Look-ups in named tables: a row name and a column name give one cell, copied from the table.

rakepi.tsv
	ter	lutim	nosoto	parofod
nep	0.949	4.441	3.217	1.686
sok	6.742	1.843	1.780	4.762
nolik	-1.013	6.882	1.153	1.730
divof	6.568	-0.949	8.960	2.866
noluro	0.565	6.882	-0.201	-5.023
retefub	-4.016	5.706	3.934	1.710
kifezo	-2.034	4.018	8.116	5.741
lod	0.370	1.619	6.735	3.015
tabob	9.758	-4.553	-0.218	3.958
vurov	0.988	3.202	3.794	-2.747
loz	0.815	5.222	4.654	5.741
kat	9.758	3.316	-6.184	5.720
zubila	5.315	-0.319	8.960	3.361

What is the parofod of nolik in rakepi? 1.730
What is the ter of tabob in rakepi? 9.758
What is the nosoto of zubila in rakepi? 8.960
What is the nosoto of retefub in rakepi? 3.934
What is the nosoto of kifezo in rakepi? 8.116
What is the nosoto of sok in rakepi? 1.780

vorike =
|  | gok | feded | bez | bezimud | pipo |
|---|---|---|---|---|---|
| duga | 34.396 | 17.604 | 64.510 | 48.876 | 29.134 |
| vipina | 37.873 | 41.593 | 56.858 | 32.420 | 39.723 |
| pefitof | 36.925 | 25.811 | 21.840 | 16.631 | 44.930 |
| lufut | 37.314 | 64.936 | 50.645 | 43.694 | 75.916 |
| nanodem | 55.761 | 42.187 | 43.372 | 67.724 | 37.913 |
| demef | 49.784 | 32.823 | 30.849 | 35.645 | 47.567 |

pefitof, bez: 21.840
demef, bezimud: 35.645
vipina, bez: 56.858
pefitof, feded: 25.811
duga, feded: 17.604
nanodem, feded: 42.187
nanodem, bezimud: 67.724
lufut, feded: 64.936
Row with the largest bez: duga

kof =
|  | vam | muv | lukisid | demu | nen | zug |
|---|---|---|---|---|---|---|
| vum | 203 | 80 | 59 | 24 | 180 | 196 |
| pegim | 128 | 141 | 102 | 44 | 177 | 192 |
| tavuz | 55 | 168 | 187 | 221 | 27 | 47 |
| gubokas | 161 | 48 | 15 | 144 | 124 | 36 |
| ladab | 54 | 185 | 178 | 83 | 108 | 164 |

gubokas, zug -> 36
gubokas, muv -> 48
ladab, vam -> 54
pegim, demu -> 44
pegim, lukisid -> 102
gubokas, nen -> 124
vum, nen -> 180
ladab, nen -> 108
tavuz, zug -> 47
vum, zug -> 196
vum, demu -> 24
ladab, zug -> 164
gubokas, demu -> 144
vum, vam -> 203
gubokas, vam -> 161
gubokas, lukisid -> 15
tavuz, muv -> 168
tavuz, vam -> 55
pegim, zug -> 192

rab =
,kime,mogudem,lifu,vedekim,seze,bov
nem,60857,54395,67127,61374,64989,28816
nofu,73956,42615,76937,84259,59731,56786
fop,37827,48224,51930,74862,69727,82202
minu,74969,31254,62363,57565,84092,22764
gufi,78216,46986,67768,58196,45234,55422
zez,24955,73204,47342,83130,29881,32851
mef,54255,62849,81015,66576,27594,24761
pur,50203,58987,79434,26642,49679,23520
sudi,35236,39004,23738,68534,45321,43961
vebinim,23910,27860,33028,48888,72806,40295
ges,69884,42537,45263,82761,43840,30183
tofog,82240,75391,44482,42405,50657,40658
bosep,79611,86085,61301,50574,28899,85059

seze of sudi is 45321
bov of nem is 28816
bov of pur is 23520
bov of fop is 82202
kime of vebinim is 23910
seze of mef is 27594
mogudem of minu is 31254
mogudem of ges is 42537
lifu of vebinim is 33028
vedekim of ges is 82761
seze of tofog is 50657
Row with the largest bov: bosep

guvop =
	tuv	kefazu	viz	gigoki	milosu	vagopub	lal	dar	giz
ped	750	7262	8694	7203	8897	3522	8795	9223	885
voki	6079	4222	837	9230	706	7917	9329	1865	1475
lamub	9010	9177	949	8259	972	542	8553	9034	3428
numadoz	8386	9259	1823	6869	1330	732	8783	9001	7899
reka	9126	8958	929	8348	992	1430	8874	7897	1142
kazes	7210	9058	3461	3920	2735	850	7080	9024	9167
gebor	964	5337	8870	8663	4175	7083	9004	7844	975
sukolu	539	8725	9242	8946	7637	4129	9188	9282	736
bef	8935	9140	1083	8714	965	842	8920	9030	2756
mor	484	6519	8756	8756	5088	6718	9230	7619	962
lil	9015	828	754	8285	1531	9187	3520	996	750
bogoku	8816	776	859	8952	809	9135	1028	685	8589
metufu	9025	8884	659	8388	637	651	8296	8761	5965
dob	951	8638	9155	8904	7892	3610	9230	9261	569

What is the milosu of lil in guvop?
1531
What is the tuv of numadoz in guvop?
8386
What is the tuv of sukolu in guvop?
539
What is the vagopub of bef in guvop?
842
What is the kefazu of metufu in guvop?
8884
What is the giz of bogoku in guvop?
8589
What is the giz of numadoz in guvop?
7899
What is the milosu of dob in guvop?
7892
What is the giz of dob in guvop?
569
What is the viz of lil in guvop?
754
What is the kefazu of mor in guvop?
6519
What is the tuv of voki in guvop?
6079
What is the kefazu of bogoku in guvop?
776
What is the lal of voki in guvop?
9329
What is the viz of mor in guvop?
8756
What is the giz of voki in guvop?
1475
What is the giz of metufu in guvop?
5965
What is the dar of lil in guvop?
996
What is the dar of voki in guvop?
1865

